Each path below is one point turned by a fixed rotation once a step. After each direction that follows a path, write how fast that rotation turns it, in degrees a step (0 if it stays still).
Each turn is a multiple of 5 degrees from 10 to 175, or 0.
Each row of a path follows its step; steps can be skipped.

step 0: [ -4  27  45  30  16  -6 -20   8  11   7  13 -36 -28  54 -39  20 -25 -17
 -12  -3  -7 -22 -21 -23 -12 -31 -68 -22  34 -24  -4 -19 -14  -8  -6  -9
  12 -15 -10  19 -14   2   1 -14  -7 -11  11  -4   9   7  -5  22   0 -42
 -24   9 -16  44 -21 -11 -46  -5 -21  34]
step 1: [ 28  21   7  -8 -42   1  10  12  21 -12   5   0  -1 -15  -7  39 -18  -4
  -1 -25   5  12  24 -20   0 -10 -54 -11  -3 -14 -16  -8  14  45 -21  14
  12  21 -19  42   6 -16  34  42 -38  17  37 -13 -13  -8 -35  -7  23 -37
 -10  16   0  18 -29 -38 -46  -6  14  43]
step 2: [ -7 -24 -10  25  -2 -25   8  27   4  -6  -8 -36 -48   9   8   8  11  10
   2 -19 -15   4 -20   6  24 -45 -49 -15  11 -19  -6 -41   8  25 -45  16
  25  -3  25   0 -41   6   7  59   0  17   5 -21  36  30 -11  40  30   5
 -17  16 -12  -9 -31 -11  -3  -4  18  36]
step 3: [  3  15 -25  -6  -7   8  -4  38   7  28 -17 -19 -60   4 -13  23  -6  32
  37  14 -15 -14  11 -28  -9 -45 -51 -44  -2  -8 -45  25  12 -35  -6  -3
  11   4 -21  33   9  33  -2  48  -7  -5   5 -21  17 -17   8  18 -17 -10
  -8  45   6  23 -18 -14 -20  -5  12  -2]
step 5: [  3 -19   6   1  12   1  19  38  57  21 -16   5 -13  -6  -1 -11 -21  17
  16   1  -8 -10  24 -54  -7  -9   0 -24  -4 -15 -23 -25  28  19 -25  47
  16  13 -17 -23 -43  25  21  82  21   5  12 -17  26 -43   2  -3  17 -14
 -21 -12 -20   8   7   9  21  10  -6   5]
step 7: [ 12   0   0  -2   1 -12  -1  33  11   9  18  -3 -20  29  21  19 -37   4
 -14  14 -14 -18  19 -15   5  10  -7 -31 -23 -13  -4 -16  35   5 -16   0
   9  46 -17  38  -9  23  58   0 -45 -12  17  27  53 -32   3 -47  13 -30
  -1   0 -32 -12   5 -35  31  -8 -22 -40]
step 8: [  8 -23   2  10  26   5 -14  27  31  41  31  11   7  42   2  33  11  -9
 -22  28 -25 -16  -1  10  -6 -24  -2   2  10 -54   1  -6  56  34 -23  23
 -10  24  13  13 -35  -5  23 -10   7 -17  36   3  48  -8  27  -5  19   4
 -52 -18 -12  16  -2  26   6   9  -3  37]
step 10: [ 24   3 -18   4   2  43  18 -17 -14 -17  21  -2 -22  16   5  58 -16  41
 -37 -28  19  -4  10  12  35 -20 -17  -5  10  -5  -2 -15  34  18  -7  -1
  13  -6  37  65 -16 -21  47  -9 -27  13  32  -9  37 -22  -1  11  26 -15
 -29  14  -1   4  -5 -16  30  24 -16  15]
step 11: [ 23   9 -12  26  45  23 -22  -2  22   0  11 -19   1  24  -3  28 -22   2
 -16 -23 -10 -20  29  11  12 -47  -1  -7  36 -11  18 -25  24 -32 -17  22
  17  25   1  16 -61  -2  23  47   1 -22  18 -12  17  11  52  21   1  16
   4  26  -9  29 -26 -38 -16 -26 -24   4]
step 12: [  1  23  10  46  16 -10   3 -14  22  14  17 -34 -24   8 -55  25  25  11
 -26   8  21 -25  13   5  23 -20 -59  -2   3 -18   9  20  -7  -4   6  30
  -6 -11 -24  55  -2  -5  29  19  19  -5  42 -30 -24 -35   5  13 -12 -16
 -21  23   9  38 -37  -9  -9  25 -29  10]
step 13: [ 26  27  41  21  18  -1  19  13 -14 -10  -1 -51  -9 -17 -26  22 -20  -4
 -38 -27  20 -32  24 -36 -23  -4 -30   8  16   6 -12 -41 -21  16  -9  -4
  34  15  12  -1 -15 -11  46  30  -9  31  11 -13  28 -22 -12   4  50 -31
 -11  22 -17  32 -20 -36 -20  -7   9   5]
Directions:
[  7   3  -3  -6  -3   1   2  -2   6   6   4   2   1  -6  -1  15   6   4
   2   1   0   0   9  -5  -1   6   8   7  -5   1  -6  10   7  -2   1   3
  -8   2  -4   9   7  -3   0  -5   4  11  -5  -2   2  -2  -4   7  -1   5
 -17  -2   6   4  -1  -2   1   4   9   9]  160
[ -9  -5 -11   2   4   5  -3  -3   1  -1   5   4  -7  -2 -10   7   7  11
   2   7   2   1  -9   7   4  -3   2   4  -4  -5   2  -5  -1  11   8  -4
   1  -1   5  -2  10 -12   6   2   0  -5   9   0  -4  -8  -5  -4  -6  -3
  -2   3   0  -5   2  13  -4  -3  -1   8]  170
[  8   4  -7  -2   4   4  -9  -4  -2  15   4   1   6   0  -6   0  -4  -5
  13  -6  -5   4  -1   7 -15   2  -5  -6  -4  -4   2   5  -6  -1  -3   2
  -1 -12   5   3  -2  -4  -3   5   5  -9  -4   6   6  -8  -4   3   0   1
   2  -3   6  -2   0  -6  -8  -4  -9   1]  130
[  9   3  -1   1   3  -8   3  11   9  -4 -11   8  12   3  -5  -3   3   7
  -2  -6  -2  -9   5   8  -1   4  -8  -7   7   2   1  -3  -6  14   9  -2
  -6  -2   1   2  -1  -1   4   1   3  -1 -11  -5   2  -1  -2  -5  -1   3
   5   1   6   2   3   4   4   5   7   8]  95
[ -1   5  -4   9  -3   2  -2   1   6   6  -4  -4  -3   1  -4  -2   8  14
   0  -2  -8  -9  -3   5  -7   2   2  10  -8  -8   7  -3  -1  -6   0   6
   0  15  -1  13   3   7  -5  -5  -4  -5  -3  -1   5   6   5   5   2  -1
  10  -2   3  -8  -4   0  -3  -2   5 -10]  85
